Each path below is one point turned by a fixed rotation once a step. After each direction that follows a path, write how fast that rotation turns it, in degrees a step (0 if it stays still).
Each turn is a multiple of 5 degrees from 10 to 175, or 0.
Each row of a path follows its step; steps can be skipped.
path 1
step 0: [ 17   4 -18 -27   5   5   2  14  21  -4 -11 -25 -19  -9  -2  12 -14  13
 -60 -16  -9  23   8 -11  -9  -9  10  14 -51  -4 -13 -52  23  48   6 -19
  -2   0  25  -8  -9 -15  -9  -5  28 -16 -16  47   3 -27  -7 -27  12 -40
  20]
step 1: [ 22   8  25 -15  39  17  15   2  -7  35 -20   1   5  13  -2  -2  26  26
  33   3 -28 -22   8  27 -18  14 -53  -6  -1   7  21   2 -20 -26   8  27
  11  -2  63   4   3 -14   6   7   5 -10  46   0   9  33 -33  -5  -7 -24
 -24]
step 2: [  4   8 -33  26 -24 -20  -8 -13  -5  11 -32  -5 -11 -18  15  -8 -10   2
 -35  14 -38  25  -6  -3 -13   5  20 -15 -20 -35 -13  16  30  27 -21 -38
  18  -3 -23  -5 -19  -4   1 -38 -20  13  28  -7  -4  37 -37  39 -42  18
 -13]
step 4: [-26   7  32  23   2  13 -15  17   7   5  -4  -3  14 -23 -13 -13  -8 -61
  -1  25  -8  33 -25 -20  17  40  23  45 -14  -5   1  22  23  20  31   7
 -23   7   2   6 -41  13 -38   7   2   6 -31  -3 -25  22   7  12   6 -40
   3]
step 5: [-13  19  -7 -33 -35 -30   6 -15  16  11  -7  26  -1   1  22  38  17 -20
 -57 -29   9  -9  11  20  -5 -17  13 -34 -17  34  26 -27  -8 -21  27  28
 -19 -13  36 -21 -13  15 -13   8  14  -8  26  -7   3 -31   5 -32  18 -14
 -19]
step 7: [ 18 -19   8 -16 -19 -14 -23   6 -18  19 -40  20 -28 -25   7  20  -3   7
   1  24 -11 -33 -14  19  -2 -14   8 -20 -16 -11 -12   0  -1   0  34 -37
  31  13  -5   9  32 -52   3  -1   4 -34  26 -34 -51  -3 -30 -10  -2  31
 -23]
step 8: [ -4  26  -1  -9 -11  -8  33  35 -20  36  20 -19   9 -28  -5 -12   3 -18
   3  31 -28  43 -29  20  19  -4 -30 -10   8 -55 -45   1 -14  -7 -19  -1
  14   0 -10 -28  12   6   3 -20   1   2 -13  21  48 -10  -1  17  32  -7
  27]
step 10: [  4  27   4 -15   4  -9  -6 -17  29 -21   2  13   3  38  29  27   7   8
 -26 -17 -33  22 -14 -17  10 -34  -3  39 -13  -8   4   8   3  24  -6  24
 -23  -7  26 -34 -18  -2 -32 -19  29 -30   9  41   8  12 -16  43  37 -21
 -24]
step 11: [-18 -16   8 -32  -3 -18   7  21  -1  -4  -5 -27  -1 -26 -34 -12 -16   8
   4 -32 -28 -10  19 -14   4  42   7 -36 -18  25  15  16 -13  -1   8   5
  -7  13  45   3  -1  -6 -14  26  -8  -2  32  23  17  23 -25 -26 -67  11
 -39]
step 12: [-23 -15 -24 -23  -9   6  22 -11  -3  60 -35  -8  10   7  -3  25  -5 -15
 -11  32  13   4 -33   2 -34  12   0  13   0 -13  15 -25  30  40 -28  -3
  35 -20 -34  16   4  -8   0 -20  30 -26  31   4 -33   0 -11  31 -12 -21
 -10]
step 13: [ 16 -34  16   3 -22 -13  -6  11 -32  12  -2 -13  -2 -44  -3 -16  30  -1
  -6 -11  -3  10 -14  21  31  10 -33  -9 -30 -23 -15  10 -16 -11  17 -18
   8 -26  22  -3 -39  -3  28  41 -50  10  36 -35  11  -8  11   8  33 -33
   8]
[ -2  -4  14   2   2   4  -2 -11  -2   0  -4  -3  -9   3   3  -3   1   5
   2  -6  -2 -15  -6  -3   9  -2   3  -8  -8  -3 -15  -4   0  11 -11   9
  -1   3   4   8  -9   4  -3  -1   1  -9  -7  -7   1  -5   2   3   0  -2
   4]  110
[ -8 -10 -16   5   7   1   1   4   4   4   1  -2  -5   4  10   0   6  -5
  -6  -4  -1   3  -3   6 -12   3  -5  -9   0   4  -4   7   6   4  -9   0
  -6   0 -13  10  -7   2   6   1   8  -1   1   5   9  -7   5 -10   0   7
  -3]  115
[  9   1  -8  -3  -7 -13  -5  -2   3  -3  -9  -3  -2  -3   7   9   0  -2
  -5  -3   3   5  -7  -2   9 -11   2  -9  -2   6  -6  -6  -7   5  -6  -6
  -1   1   2  -8  -1  -7   0   2  -1   8   9   9   3   6  14   4  11   0
   6]  140
[  3  -1  -6   3   0  -2   2   0   3   2  -7   1 -12  -3  -8  -6  -5   2
   0  -2   4  -4  -1   1  12   8   0   0 -11   6  -2   5  10  -2   3 -12
  -9  -5   0  -2  -3   1  -6 -14  -7  11  -3   6 -16  -3  -2  -9  -6   5
   0]  155
[  3  -7   5  -6 -11   0 -15  -2  -1   1  -1   6 -10   7  -6   6  11  -1
   7   0   4   2  13   6   6   2  -5  -4  -4   1   0   3  -1 -11   2   2
   2  -2   3  -4   0  -6   2   3   2  -6   7  -7   5   0  13 -14 -12   1
  -4]  175
[ -4   9  -3   2  -7  -3   4   7   2  -7   6   8  -3   6   4  -4   2  -5
  10   4 -11   1  -2 -16   4  -2   8  -5   4  10   1   6  -6   5  -2   7
   5  -5  -6  -8  -9   2   8  -1  -5  -6  -3   7 -10  -2   1  -9  -2  -9
  -7]  60
path 2
step 0: [-32  20 -18   5  14  23 -21   9 -42 -14 -10   6  17   5   1  27 -19 -38
  -2 -30  19   4  26  24  10   9  34   9  10  33 -17 -42 -12  24  -1  18
 -21  17  -6  -5  36  23 -46  24  30 -26   5  26   9 -21  -8 -19  13   0
 -65]
step 1: [  4   1 -31  27 -11  -9  -2   9 -11 -38 -19  -3  13  10 -13  -2 -20 -46
 -30  24  -7  37  39  18 -21   9  -6  34  18   3 -22  14  29  -7  14 -11
 -31   3  -9 -14  71  -8  -2  33 -18  -7  -3  17  -3 -42 -11  31   5  20
 -46]
step 2: [ -4   7 -29  32  -8  -7 -21  -8 -19 -18 -17  -6  20 -36 -18 -21  53 -17
  -8 -16  15  37  18  -7 -16 -22  29 -19 -16  -5 -16   0  38  16   3  19
 -47  16   9 -17  51 -31 -10  40  25  -6 -15  27 -22  35 -11 -21 -21  12
 -30]
step 4: [-12   6  25  44 -22  17 -20  29 -36  -4  16   3  -6  -7   4   3 -22  12
  -7  -7  -3  21  40  30  29 -10  37  14  58  -7 -18  17   8  18   9  16
  -9  24  35  -2  27 -17 -10  35  11  -6 -41  37 -22   2   7  13  38  34
 -33]
step 5: [ 35 -19  -7  45  -2  29  15   8 -15 -25 -15  -8  28  23 -34 -22  11 -31
 -29 -18  10  19  18  10  20   8  49  28  19   0 -10 -16  32 -26  17  13
  22   6  37 -10  28 -15   5  13   7 -28   0  30 -23  -9  50 -14 -35  22
 -20]
step 6: [-43 -33 -25  29   6  23 -29   7  11   6 -23  28  45  14  45  -6   3 -21
  -7 -32  21  34 -15 -25 -10  17  20   7   1   9 -25  -2   9   3  16  -4
  -3   3  21  -3  41  -2 -14  32  -9 -39 -56  38  -7  20  35   0  -3  27
  -1]
step 7: [ 25  28  -4   6 -37  45 -34   0 -21  32 -25 -21  39  13  33  -1   5 -27
  24 -42  -3  20  25 -15  31  -3   3  32  16  24   3  -4  39 -24  15  -2
 -30  -9  -2  -7   4  12 -17  43   0  -8 -28  31   0 -28  12 -12  22  20
 -37]
step 8: [  6   0 -22  53 -14  -6 -26 -13 -38 -12 -21  16  19   2  -4  -9  -3 -37
   3 -13  -7 -17  31  14   2  -3   6   0  12  -7 -60 -19   7 -11   0 -47
 -16 -18   9   2 -17 -32 -26  38   7 -34 -21  14 -59 -31  19  13  17   9
 -29]
step 9: [-47  25 -24  32  23   3 -56 -19  -8 -28  15 -15  38  21  -6  16  21 -41
 -14 -26  28  19  27  44  -7  17  45   2  -6   8  -7  -8  37 -17  10  13
  -1 -24   3   9  16  -8 -32  15   9 -31  15  21  -4  -6  14 -24  20  -2
 -27]
step 12: [  6   7  -9  50  22  34  -4 -10  23  12  10   7  27  -9   0   6  33 -14
 -23 -15  -6 -24   6  16   4 -36  47  56   0  -5 -20  15  43   8  22 -17
   1  29   8  29  -9 -44 -50  37  22 -16 -15  13 -29  14   3 -13   0   6
   7]
step 13: [-21  11 -21  21  31  40 -18  17 -14  12  16  -2 -27   9  13   9 -13  -9
  13 -17 -19  20  18  30   1  23  24   8  42  20  -2  19   3   2  47  13
  33   6  25  15   5  -8 -50  36  25 -23 -21  14  -8  23  44   2  20  53
 -27]
[ -4   0  -7  -2   1  19  -6   2 -12  -5  -9   6   3  -9  -1  -4  11  -1
 -12   0   0   4  12   7  -8   2  -3   7   0   7  -6  -4   4  -1  -2  -3
   3   3   6  -1  -2  -4   1  -2   3   1  -5   5   5  -5  -3  -5   8  13
   7]  0
[ -5  -9   7   1  -4   0  -3  -1  -6  -3 -16   1   1 -13 -11   4   1  -1
   0   8   8   1  -1   0  14  -1  -1  -1   1  -6   9   0  -4  -4   0  -3
  -1   1   3  -5  14   2  -7  -3  -1  -1 -11   7   8  -5  -4   3  -6 -10
  -9]  10
[  7  -7  -7  -5   2  10  -5   5   5  -1  -2  -7   6   5 -13  -9  -3 -12
  -6  -1  -4  -4  -3  -3   3   1   0   0   4  -5  -2   5  -2   1   6  -6
  -3  14   5  -1   0   8  -1   4  -4  -2   2 -12  -5  -4  -5   6   9 -13
  12]  160
[  3   2  -6   3  -6  -4   4  -2  -2   0 -11   7 -10   1   0  -4   0   5
  -9  -2   5  -1  -3  -3  -8   4   4   0   3  -1  -3   9 -10   8   5  18
  -4  16 -11  -7  -3  -3  -2   6   3   4   9   3  10  -8   0   2  -2  -2
  -4]  20
[  0 -10  -2  -3   3  13  -2   2  -2   2   3  -2  -4 -10  -1   2  -1 -12
   8  -7   2  -2  -5  -5  -5   6   5  -7  -4  -8   1   7   3  -2   6  11
  -8 -15  -8  -8   0  -3  -5  -8   0  -3   2   1   7  12   3   6   0   7
   8]  100
[  1  -6   7  -5   7   0   6   2  -3  -1  11   6  -6  -2  -1   6   3   5
  -5   6 -17  -4   5 -10  -2  -2   2  -1   1   3   6   8   7  -6   6   8
   3   7  12   1  12 -12   1   9  11  -3   2   2   1   5  -7  -1   0  -3
   3]  40
[ -2  -5  -3  -1   5  -2   8   2  -6  -5   4  -1   9   6   0  -6  -8   2
 -14   8   1  12  -3   5  -1   6   6   3  -2   4  -5  -5  -6  -2   6   6
   2  -9  -2   1  18  13  10  -8  -1  -6  10   6   3   5   3   2  -1  -3
   2]  80
[-10  10   9  -6  -7  -2  -3  -5  -6   9  11  -6   6  -2  -3   1  11   0
   2  -4   6  15  -2   0   1  -6  11 -13   8   4   2   2   1   6   6   5
  -5   4   7 -10  -1   5   1  -5   1  -1   1  -2   0  -6  -4 -11   5  -2
   4]  155
